128 stands for zero in the data rows.
Here are some points, one per row:
[117  64 134 122  77  76 119 156 161 179  62 122 160  97 132 124 128 104
 107 161 121  88 107 102 142 125 107 166 144 108 125 159  90 141 116 168
 129 100 102 152 197  81 173 101 151 156 176 132 114  74 149  90 119 118
 174 104  87 103 127 120  43 163 139 172]
[156 122 107 140 105 164 106 144 157 129 115  99 183 184 103  96 182 134
 171 147 104  45 197  79 130 141 105 161 131 128 138 131 118 178  95 150
 166 181 152 170  62 161 120 120 122 124 135 117 176 186 149 127 172 164
  65 197 115 128  94 126 104 156  96 118]
[ 82 116 121  93  92 177 157 108 107 132 118 161 125 171 120 152 109  57
 150 109 138 157 189 140 125 133  97 137  89 119  99 167 148 104 109 149
 178 172 127 149 122  87  86 113 124 115 113 134 123 141 198 163  93  36
 132 157 138 135 189 117 171 127 116 188]
[103 134 117 162 156 103 106 172 115 176 181 113 104  36 130 158 174 141
 119 141  71 119 113 164 127 138 110 159  56 154 143  92 108 112 118  43
 144  99 128 139 187  93  94 102 124 145  96  76 145 115 127  75 101 113
  84 182 159 137 124 140 132 188 142  88]
[159 196 129  99 134 115 144 149 185  70 147 153 128 183 120  94 131 108
  83 152 101 104 172 172 136  66 158 167 135 155 146 114 165 124 146 126
 108 117 164 105  77 194 140  90 166 180 119  85 112 156 148 188  86  99
 176 162 118 184 125 142  79 178 146 120]
[124  96 105 148 225 121 170 108  63 159  86 102 156 185 121  72 110  74
 113  78 111 104  81 125 127 120 148 125 106 129 112 181  89 137 138 110
 104 130 137 116 170 121 126 110 117 101  95  81  87 102 117 191 172 206
 141 158 146 158 167 113 160 171  88 143]
[ 92 144 130 191 119 151 123  65 132 117 185 137 158 143  75 203 151 118
  79 140  51 116  80 174 145 147  52 129 129 110 117 163  92 141 117 106
 124 103  76 103  96 142 131 170  82 158 180 146 125 112 123 184 124 136
 147 116 131 138 119 140 125  83 110 145]
[104 118 180 132 147 114 117 110 142  76 118 132 153 107 141  73 108 156
 143 103 144 135 171  36  94 173  66  78 115 139 158  75  95  89 136 124
  83 137  94  95 123 163 100 119 177 141 148  70 175 139 122 120 131 107
 149 121  89 138 138  92 159 142 138 165]
[150 176 183 134 166  94  97  91 184 112 130  75  99  76  77 145 135  79
 161 136 159 113 136 159 101 138 169 140  83 139  77 181 186 134 171  99
 153 108 152 147 132 124 196 147  77 147 100  75 170 145 121 145 202  73
 133  96 160  81  95  92 119  94 155 138]
[151 144  97 102 150 110 132 107 207 155 150 128 117 138 203 118  76 146
 122 100 140 148  88  48 136  96 106 141 165  83 154 119 146 173 105  58
 154 125  81 122 181 164  99 123  84 120 155 148 195 142 193 150 150 144
 158 118 149 152 163 177 118 106 115 122]
[122 102 148  88  89 111 158 138 181 111  70 139 107 109  83 129 119 161
  83 189  95 150 120 120 189 113 128 130 114 125 171  54 158 149 154 108
 113 187 105 148 151 111 141 141 150 172 105 121  82 147 104 165 109 159
 123  87 139  61 158 120 210 128  87  66]
[162  88 124 137  75  58 122 117  92 155 122 184 119 172  90  85 156 168
 120 130 155 152 108 149  79 167 170 123  81  88 124  87 189 165 112 139
 143 169 101 151 146 214 101 148  96 142 117 124 148  82 130 126 106 153
 158 122 111 161  92  98 155 124 138 142]
[190  98 117 192 202 165 147 125  89 136 117 153  89 148 119 123 134 158
 150 113 158 128 169 164 115 142  92 129 146 122 101  89 158 124 182 131
 105 133  57 163 130  95 120 129 165 145 153 151  84 128  99 104 168  58
  55  56 101 104 139 211  82 132 146  92]
[118 105 170 147 199 179  66  73 140 137  62 128 101 105 172 137 149 185
  91 108  68 128 113 138 140 160 191 125 153 130 114 193 187 110 100 179
 140 197 122  88 103 109 108 117 104 102 184 155 103 103 136  74 105 110
 145 151 118 133 149 117 147 166 122  94]
[108 116 120 113 142 197 164 139  98 141 165 136  97 135  88 127 136 111
 152 100  98 195 196  87 228 146 156 144 127  71 156 116 117 181 103 155
  78 106 213 126 142 166  96 145 116  78 148 138  83 132  77  89 142 104
 172  88 132 136 105 106  76 119 125 128]
[160 122 133  99 136 104 108 156 124 117 174 143 134 163 186 220 169 126
 127 172 175  89 152 111  96 139 125 121 130 109 177 133 111 110  85 118
 100 125 140 177 139 137 169 105 158  52 191 159 111 112  95 182 145 130
 161 127 146 102 137 121 183 126 182  73]
[ 87  99  85 184 135  91  85 128 148 165 187  82 145 132 181 163 115  62
 169 104 126 148 198 122 132 122 139 115 164 167 123 176 192  75 154 128
 176 113 118 124  99 125 103 153 132 194  74 165 135 109  76 150 103 165
 120  94 112 121  60  72 131 124 131  61]
[ 92 154 106 103  95 149 135 124 136 117 126 174 146 164 154  68  96 148
 117 158 115  77 118 208 140 163 138 100 116 143  62 108 100 136 111 159
 157 120 102 140 163 165 119  94 201  97 103  86 151 151 120  95 145 150
 154  87 182 106 152 107  91  80 158  83]
[167 145 158 172  93  81 113 120 100 102 128 147 143  81 146  99 108 163
 127 103 157 147 111 109 196 125 129 162 106 116 107 145  59 119  67 135
 123 112 111 120 112 110 163 204 182 157 105 122  60 166 194 117 153 103
  69 139  94 149 119  99 169 111 136 105]
[121 227 164 134  97  94  82 152  83 170 134 118 133 161 204 154 188 140
 159  75 129 121 136 145 128 142 151 190 151  91 114  73 100 162 156 156
 111 155 131  89  98 101 131  97 130 130  74 128 139 163 117 112  90 163
 130  94 124 117 152 124 120  94  71 189]
[142 143 100 102 145 157 133 174 119 104 169 115 106 116 123 169  82  90
 108 159 170  84  35  49 137 136 137 143 105 102 109 131 171  72 148 168
 110  98 126 146  71 133 131 163 149 125 109 101 185  84  72 106 114 137
 103 167  82 106 138 134 113 122  95 107]
[115 111 157 100 107 164 127 106  62  94 185 129 115  55 106 128 111 127
 105  45  93 161 154 112  83  86 149 120 161 155  92 141  77 120 125 155
 184 160 184 144 151 143 188 111  87 148  87 128 202  73 129 202 110 112
 100 131 120 113 101 142 100 133 155  79]
[ 98  93 110  80 129 126 163 181 180 127 136 143 124  83 190  60 119 142
 102  97 175 164  85 174  83 135  77 100 112 173 136 149 130 173  93 120
  44 125 119 134  60  98 159 113  75  88 114 182 140 129 130 130 137 109
 138 157 148 196 121  89 121 102  74 123]
[137 158 165  94 131 148 110 107  64 130 122  76 113 108 123  94 125  85
 134 201 140 140  78 136 135 139 115  80 129 134 148  65 100 110 172 164
 177  85 103 150 146 107 100 110 115 149 169 207  67 120 136 128 124 118
 117 133 147 164 147 102 104 128 110 105]
[106 139 160 178  66 131 169 148 160 161  83  88 109 192 114  97 122 158
 156 142 167 158  59 121 136 121 137 149 133 172 154 160  40  71 130 116
  96 152 136 110 133 134 104 132  88  95 168 144 175 180 118 128  59 127
 137 145 149 104  83 152 131 140 172  84]
[171 122  43 154 112 120  98  92 169  39 165 109 102 100 132  75 124 158
 143 186 127 128 145 149 121 117 177 114 146 122 122 142  55 140 111 161
 109 129 156 121 160  64  65 103 110 153 128 137  82 101  72  97 173 111
  92  99 154 117 162 179 159 137 118 193]
[122 119 146 104 111 130  79  97 138 149 137 188 164  89  74 169  59 111
 155 123 185 126  77 166  87  91 104 135 213 125 152 108 147 166 135 117
 114 104 136  88 134 123 114 147 185  93 109 124 114 153 121  99 134 125
 127 112 144 113  85 135 179 196 104 137]
[105 178 134  71 168  95 133 140 109 100  70 159 130 180 105 180 152  79
 184 102  75 137 158 108 169 134 144  53 175 158 132 146 107 126 156  52
 122 136 141 155 118 158 162 158 107 133  99 159 125  98 167  42 131 138
 135 151 113 110 163 201 130  90 154 162]
[142 130 113  86 150 187 144 150 122 131  59 103 161 136 132  76 129 183
  78 133 158 151 162 150  86  87 138 137  86 142 193 174 154 136 154  89
 137  34 155 108 110 116 107 162 156  93 128 186 163 103 159 124 104 158
  94 123 127 117 158  99 155  94 122 186]
[108  81  98 169  88  69 187 120 116 113 103  67 108  84 117 248 142 121
 122  97 123  89 174 119  72 123 140 127 111  99  59  73 170  95 165 125
 130 116 170  85 117 156 145 108 161 130 167 103  99 185 133 130 119 171
 121 143 133 185  99 153  94 101 155 142]
[157 129 113 138 128 188 173 169  82 165 160 165 139 134 108 131 129 174
 142 164 139 165  84 133 154 101 111  66 155 160 153 121 207  94 103 160
 158 140 127 104 138  72 176 129  80 108 119  81  97 136 133 134 147 171
 160 149  98 101 106 148 107 115 166 217]
Along one direction, these points spread out more than along any other. Take the direction at right angles to it along which they spread out most. Go by this last direction. For each point below, how far along it does it lie, from 0 to 99? The average is 50, and the first point in the table lies past the average. One standard deviation of the points above along it is 16.
[121 227 164 134  97  94  82 152  83 170 134 118 133 161 204 154 188 140
 159  75 129 121 136 145 128 142 151 190 151  91 114  73 100 162 156 156
 111 155 131  89  98 101 131  97 130 130  74 128 139 163 117 112  90 163
 130  94 124 117 152 124 120  94  71 189] 42
[156 122 107 140 105 164 106 144 157 129 115  99 183 184 103  96 182 134
 171 147 104  45 197  79 130 141 105 161 131 128 138 131 118 178  95 150
 166 181 152 170  62 161 120 120 122 124 135 117 176 186 149 127 172 164
  65 197 115 128  94 126 104 156  96 118] 26
[122 119 146 104 111 130  79  97 138 149 137 188 164  89  74 169  59 111
 155 123 185 126  77 166  87  91 104 135 213 125 152 108 147 166 135 117
 114 104 136  88 134 123 114 147 185  93 109 124 114 153 121  99 134 125
 127 112 144 113  85 135 179 196 104 137] 59
[105 178 134  71 168  95 133 140 109 100  70 159 130 180 105 180 152  79
 184 102  75 137 158 108 169 134 144  53 175 158 132 146 107 126 156  52
 122 136 141 155 118 158 162 158 107 133  99 159 125  98 167  42 131 138
 135 151 113 110 163 201 130  90 154 162] 40
[151 144  97 102 150 110 132 107 207 155 150 128 117 138 203 118  76 146
 122 100 140 148  88  48 136  96 106 141 165  83 154 119 146 173 105  58
 154 125  81 122 181 164  99 123  84 120 155 148 195 142 193 150 150 144
 158 118 149 152 163 177 118 106 115 122] 30
[103 134 117 162 156 103 106 172 115 176 181 113 104  36 130 158 174 141
 119 141  71 119 113 164 127 138 110 159  56 154 143  92 108 112 118  43
 144  99 128 139 187  93  94 102 124 145  96  76 145 115 127  75 101 113
  84 182 159 137 124 140 132 188 142  88] 67
[137 158 165  94 131 148 110 107  64 130 122  76 113 108 123  94 125  85
 134 201 140 140  78 136 135 139 115  80 129 134 148  65 100 110 172 164
 177  85 103 150 146 107 100 110 115 149 169 207  67 120 136 128 124 118
 117 133 147 164 147 102 104 128 110 105] 72
[190  98 117 192 202 165 147 125  89 136 117 153  89 148 119 123 134 158
 150 113 158 128 169 164 115 142  92 129 146 122 101  89 158 124 182 131
 105 133  57 163 130  95 120 129 165 145 153 151  84 128  99 104 168  58
  55  56 101 104 139 211  82 132 146  92] 92
[150 176 183 134 166  94  97  91 184 112 130  75  99  76  77 145 135  79
 161 136 159 113 136 159 101 138 169 140  83 139  77 181 186 134 171  99
 153 108 152 147 132 124 196 147  77 147 100  75 170 145 121 145 202  73
 133  96 160  81  95  92 119  94 155 138] 51
[108  81  98 169  88  69 187 120 116 113 103  67 108  84 117 248 142 121
 122  97 123  89 174 119  72 123 140 127 111  99  59  73 170  95 165 125
 130 116 170  85 117 156 145 108 161 130 167 103  99 185 133 130 119 171
 121 143 133 185  99 153  94 101 155 142] 49
[ 87  99  85 184 135  91  85 128 148 165 187  82 145 132 181 163 115  62
 169 104 126 148 198 122 132 122 139 115 164 167 123 176 192  75 154 128
 176 113 118 124  99 125 103 153 132 194  74 165 135 109  76 150 103 165
 120  94 112 121  60  72 131 124 131  61] 47
